First come named moves, each a turn or a mirror, each shown by rows before and after it. For each pair of rows after them, which moves, in which order, take the first row to the second? The first pair is done for you.
move Z714:
[ 16 -12   9 -29   5  14  11  37  -8  -1] -> [-16 -14  -4   6  -1 -36  -8 -22 -26  -1]
[ 20  25 -24   6 -12 -15   2   2 -33 -20] -> [ 26  25 -21  -2 -10  -2   7  16 -29 -20]
[ -6  31 -23   7  -9  30 -19   8  -4  10] -> [-13  29 -27  13 -11  22 -22  -2  -6   9]
[-29  -7   2  21 -14   0  -6   7 -35  10] -> [-14  -4   9   5 -12  23   2  34 -27  10]
move Z831:
[  8  20 -18  -2   5   9 -20 -10  38  -1] -> [  8  18 -13 -24  21  -3 -32  11   9  -1]
[ 14   2 -13  14 -17  26  19  10 -12  10] -> [ 14   9 -17  11 -15  33  12   6   6   8]
[-11 -16  -3 -14  27 -17  -7  -6   7 -22] -> [-10 -23  -1 -10  23 -23   2  -3  -6 -20]
move Z786:
[-23  -1   0   2   6   9 -23 -13  31   7] -> [ 17   1   4   3  15   0  -4 -20  36  -4]
[-20  -6 -12  19 -29  43  25  10  16  15] -> [  7  -3 -15  24 -25  38  36  -1  27   7]
[ -6 -16  -9 -10  12 -17 -23   3 -25  13] -> [-15  -8 -18   1   6 -12 -32 -14  -6  15]
[ 31  21 -15  20 -11  15   8   4 -14   5] -> [ 24  14  -9  13 -10  16   6  19 -30   8]

Between the rows of a pair lie two moves.
[-15 -18   5 -14  11 -18   1   0   1   0] -> [ -7 -18   9 -17   7  -6  15  13   2   0] | Z831, Z714
[-17   2   9  28 -20   4  21 -16   9   7] -> [-4 13 11  1 -8 27 11  8 33  5] | Z714, Z831
[ 23   4 -12  13   4 -19  -7 -21 -21  -7] -> [ 29  -4  -2 -10   8   1   0  18 -30  -5] | Z786, Z714
[-13 -38  17   3 -21  21  66   4  23   3] -> [-18 -41  13  20 -21 -10  62 -25  11  -2] | Z714, Z786
[-22 -13 -18  51 -31  32  19  -6  12  10] -> [ 32 -24   0  34 -12  17  50  17 -13  -4] | Z786, Z786
[ -1  -2   7  -9  -2 -22 -15  -4  10  -1] -> [ -2   0  12 -17  -3  -9 -13  11  12   1] | Z714, Z786
[-21  12   4 -12  -3  18  -6  16  -9  14] -> [-23   5   6   2 -12  17   8   7 -15  16] | Z831, Z831
[-22   5  -6  25 -36  20  17  -8  10  19] -> [-21  23 -11 -19  -4  22 -29  14  22  14] | Z831, Z831
[-66 -12  -1  14 -13 -19 -19 -13 -22  19] -> [ 37  -1   2  26  10 -39  27 -46  10  -9] | Z786, Z786
[ -8   0  -5  17 -14  -8 -10 -18  -3   6] -> [ 19  -8   4   7  -5 -16   7  -5 -16  -1] | Z786, Z786
[ -9  27 -27  26  -3  18  -3 -23  38  -1] -> [ -8  24 -17 -24  35  -5 -34  24 -14  -4] | Z831, Z831
[ -5 -24  19 -16  15 -24   9   6 -15  -5] -> [  5 -28  23  -4   2  -7  32   8  -3  -4] | Z831, Z714
[ 33  26 -13   2  11   5 -14   7  -2   3] -> [ 11  16  -8  -3   7   2 -19  23 -29  10] | Z831, Z786
[ 26  16 -24   1  14  10 -19  -1 -17  -3] -> [ 25   7 -22  15   3   6   0  -3 -32   0] | Z831, Z831
[  2  -6   5  18   9 -29  -4 -26 -15  -2] -> [  0  -7   5  25   3 -23   4 -29  -8  -1] | Z786, Z831
[ -9  11  -1 -38  25  -3 -45  17   0  -2] -> [ -5  18 -11 -20  23 -17 -48 -19  18  -5] | Z714, Z786
[-16   7  -2   9 -26  42  -9  11  19  33] -> [ 25  13  -7  30 -18  12   7 -31  30  17] | Z714, Z786
[ 31  22 -13  -1   2  24  -1  32 -22   9] -> [ 14  19 -22  27   1 -17 -13 -15 -36   7] | Z714, Z786
[  4   3 -11  35   5 -17  11 -28 -23  -8] -> [-11  -5  -4  24   4 -15   8  -7 -45  -3] | Z786, Z786
[ 17 -14  19   6   2   4  37  13  12 -11] -> [ -2  -5   3  21   2 -12  14 -26  31 -11] | Z714, Z831
[ 53  24 -16  33 -22  23  29 -19  25  -7] -> [ 26  -1  -8  41 -16 -35  22 -33 -47  -6] | Z786, Z714
[ 11   0  17   2  15 -34 -19  -1 -24 -10] -> [-13  -7  15  21  -5 -30 -13  -8 -28   0] | Z786, Z831
[ 13  16 -11   8   7 -38 -24  -5 -24  -9] -> [ 27  16  -1 -18  10  -5 -13  38 -16 -10] | Z786, Z714
[ 38  17 -15  10  21 -15  -6 -15   4 -13] -> [-15   1  -6  -9  15  -7 -24  24 -36   2] | Z786, Z786
[  8 -20   7  19 -22  -8  31  -6 -24   5] -> [-12 -13  -5  27 -33  13  17 -20  11  10] | Z786, Z831
[  0  13   1  14   4  -6   0 -25  36 -24] -> [ -3  -8  23 -15  14 -12  11  26 -20 -22] | Z786, Z786
[ -3   0  -8  30 -21   2  13  -6 -22  13] -> [  8  12 -10  17 -19  29  10   4  16  13] | Z831, Z714
[  0 -19   2 -34   4  19  10  33 -11   6] -> [-21 -29  -5   5 -13 -16  13 -14 -32   9] | Z831, Z714
[ 10  19 -19  23 -22  32  11   2   5  11] -> [ 12  12 -20  35 -19   1  13 -20 -13   7] | Z786, Z714
[ -3  -8  -2  14   4 -29  -3 -38   6  -7] -> [ 14 -11   6  10   6 -28   9 -31   6 -11] | Z786, Z831
[-44 -34  16 -17   6 -19   4 -10   6  -5] -> [-44 -34  13 -10  -1 -14   6 -17  17  -4] | Z831, Z831
[-39  -1  38 -20   0  -6 -15  20 -22  18] -> [-28  18  29 -18  -6  29 -16  15  32  17] | Z786, Z714
[ 28   5   3  11  -2  -8  28  16 -45   5] -> [ 28  24 -12  27 -14  16  25 -18  24   5] | Z831, Z831
[ 25   8  -6  18  -7   6  17   0 -20   2] -> [ 26   6  -2   8  -5  12  19  12 -22   1] | Z831, Z786
[ -8 -14  19 -28  32 -17 -25  -8  -9  -9] -> [-36 -21  15  -3  10 -17 -20 -20 -21   0] | Z831, Z786
[-20   1   2 -16  -4   2 -10  37 -22   6] -> [-34   4 -10  21 -28   6  -2   4   0  12] | Z831, Z786
[ -1  18  -7  -2   4 -26 -27 -17  15  -1] -> [ 15  16   5 -26   7   4 -14  24  17   0] | Z714, Z786
[ 13  17 -10  11 -18  16   0  -3  20  -4] -> [ 14   2   3  -7  -9  11   7  29 -14  -4] | Z786, Z786
[ -5   8 -24   2   6 -12 -24 -14   0  -7] -> [ 15   5 -19   1  13 -19 -12 -10 -10 -13] | Z786, Z831
[ -6   4  -5   6  -3 -11  -8   5 -25   1] -> [  6   3  -1   3 -10  12   8  20 -12   0] | Z831, Z714
[ 28  -4  13 -29  14  24  -5  43  -2   3] -> [ 27 -21  16   9 -14  20  35  26 -18   9] | Z831, Z831
[  3  -8   8  -9 -11  36  21   0  64 -13] -> [-23   3  -6 -17  10  -4 -31 -30  57 -17] | Z714, Z831
[  7   9  -9  11 -20  32  -1 -17  33  -4] -> [ 25 -12  13 -16  -7  23  19  29 -14  -8] | Z786, Z786
[ 24   2  -1 -18  26  -9   3   0   3  -8] -> [-11  -9   2 -19  15  -8  -2  16 -25   2] | Z831, Z786
[ 24  -7   5  12   7 -23  16 -22   6 -12] -> [-30 -17  10  -2  -3 -14  -5   9 -26   3] | Z786, Z786
[-26 -10 -11   2 -18  -9 -18  20  -6  14] -> [  5   5 -15   0 -17  14  -7  20  32   9] | Z786, Z714
[36  1  5 -2 -8 34 -1 18  8  2] -> [  3  -1   3  -3 -17  42 -17  23   4  12] | Z786, Z786
[ 34   7  -1  21   3 -29  17 -30 -13  -7] -> [ 33  23  -9   4  15 -20  -7 -31  19 -12] | Z831, Z831
[-28  -7  -2  19 -19   8   1 -27  10  19] -> [-15   4  -1 -11  -3  32 -13  -1  33  17] | Z831, Z714
[-41 -16   4  -7 -17  24   7   4   8  17] -> [-47 -13  -3  -6 -13  17  -5  -6   9  16] | Z831, Z714
[ -4 -17  14   9   0 -23  15  -7 -15  -2] -> [  2 -18  15  13  -4 -18  23  -9  -4  -4] | Z831, Z786
[ 12 -21  10  19   1 -24  32 -13 -17  -9] -> [ 12   3  -5  10   8  -4   7 -27  45 -12] | Z831, Z831
[ -4  -9  -8  23 -18  33   9  31 -34   4] -> [-12  -1 -23  47 -24  15  -2 -14 -18   2] | Z714, Z786
[ -3   4  -9  11 -15 -14 -17 -17 -16 -11] -> [ 18   3   2  -7 -12  15   2  22 -11 -10] | Z714, Z831
[  1  33 -29  29 -17   5 -11 -32   2   5] -> [ 35  27 -12  -2  -6  36  12  23   0   2] | Z714, Z786
[-21  -8   9 -23 -16  -6   9 -14 -11 -11] -> [-20   0   3 -21 -15  -5   1 -25   5 -12] | Z786, Z831
[  3 -17   5  25 -26   3  25  18 -69  12] -> [-38  -6  -8  35 -40  20   1   4 -46  24] | Z714, Z786
[-42  -7 -15   9 -10  12  -9   2 -24 -11] -> [-29  -9  -8   2 -14  33   7  22 -17 -12] | Z714, Z831
[ 17  19 -29  45  14 -11 -16 -34  20 -19] -> [ 43   7  -2  -4  27  27   8  50  -3 -16] | Z714, Z786
[ 34  12  -5  -1   3  -3  20  -1 -23  16] -> [  7   6  -4  -2  -1  -8   9   2 -42  23] | Z714, Z786
[ 30   8  -6   3 -14  42  14  18 -10   0] -> [  2  14 -25  28 -15   9 -17 -38   0  -1] | Z714, Z831
[  4   6   2  17 -11  -3   5  -4 -26   8] -> [ -1   9  -1  21 -14  -2   1 -11 -18   8] | Z786, Z786
[ 40  10 -10  16 -18  30  32  -1  20  11] -> [ 10  18 -26  27  -8 -10 -12 -48  19   8] | Z831, Z714
[ 30   0  -4  22 -12  14  22  -5  -9  -5] -> [ 18  -9   3  16 -12   4  19   5 -34  -2] | Z714, Z786
[  2  19 -14  13   0  14  -3   8 -25  15] -> [ 10  20 -15  23  -3  16   3  -2 -14  13] | Z831, Z786
[-40 -12  17 -22   0  -3 -22  -1  25   5] -> [ 23  -7  21 -18  13 -15   7 -13  37 -11] | Z786, Z786
[-30 -22  17 -16  -8   2   2   0  19   5] -> [-17 -11  12 -23   5  -2 -12  -7  32   0] | Z786, Z831
[  6   6  -8  30  -9  -6   8 -31  18   1] -> [15 19 -6 -1  9 11 -8 -5 39 -2] | Z831, Z714
[ -4  -2  32 -16  -1   1 -10  11 -42   8] -> [ -5  21   8  14 -14   5 -21 -41  14   7] | Z786, Z786
[ 17  20  -7  17  -2  27   9  -7 -13  18] -> [ 17  27 -11   1  10  30  -6   0  -6  15] | Z831, Z831
[ 19  20   0 -11  16  -2 -23  24   5   5] -> [ 13  18  -4   5  18 -28 -26  -1  -4   3] | Z714, Z786
[-18  -5  27  16   7   3   9 -31   6   7] -> [  9   0  29   3  20   0  11 -27  17  -2] | Z831, Z786
[ 29  13  -9   6 -10  17  24  32 -33  10] -> [-11  14 -17  19 -28  31  11  22 -22  21] | Z786, Z831
[44  9  2 13 -1  5 21  4 14 -3] -> [-21  -3   6  -1 -13  17  -6  35 -18  16] | Z786, Z786
[ 3  8 -7  2 -9 23 -6 -1 18  1] -> [ 21   6  -1 -11   5  17  -1  10   9  -6] | Z786, Z831
[ 24  30 -15 -25  25 -23  -7  29  -5  -3] -> [ -1  25 -20 -14  21 -44 -18   9 -20   2] | Z714, Z786
[ 13  18  -7  27   2   9   8 -28  28 -15] -> [ 38   6   9  12  13   2  28  -3   6 -21] | Z786, Z831
[ 16  29 -13  -5  15 -13 -38  21 -30   7] -> [  2  21 -13  11   2 -18 -29  16 -47  13] | Z786, Z831
[ 13  -3   4  19   4   3  17   7 -13  -1] -> [-19   0   0  21  -3  11   1   4  -9   7] | Z786, Z786
[16 -2  1  7 -3 37  5  6  2 22] -> [ -3   4 -11  17   2  14 -20 -27   8  20] | Z714, Z831
[ 11  39 -18 -13  10  22 -37  35 -22   9] -> [-20  34 -26  15 -14  21 -36  15 -31  21] | Z831, Z786
[ 14  12   4 -17  10  -2   0  -6  29  -3] -> [ 19   2   9 -16  17 -22   5  -5   5  -7] | Z714, Z786
[ 47  26  -9   7  11  -5   7  -7  13 -13] -> [ 36  24 -12   9  16 -25  -6 -17  -1 -13] | Z831, Z714
[ 11   9  12 -26  -7  30   4  31  10  -3] -> [-26   9  -5   8  -9 -20 -23 -34  -2  -2] | Z714, Z831
[-13  29 -24  17  -8  19 -24 -17  34  13] -> [ 50   7   8 -12  18   1  21  29 -15  -2] | Z786, Z786
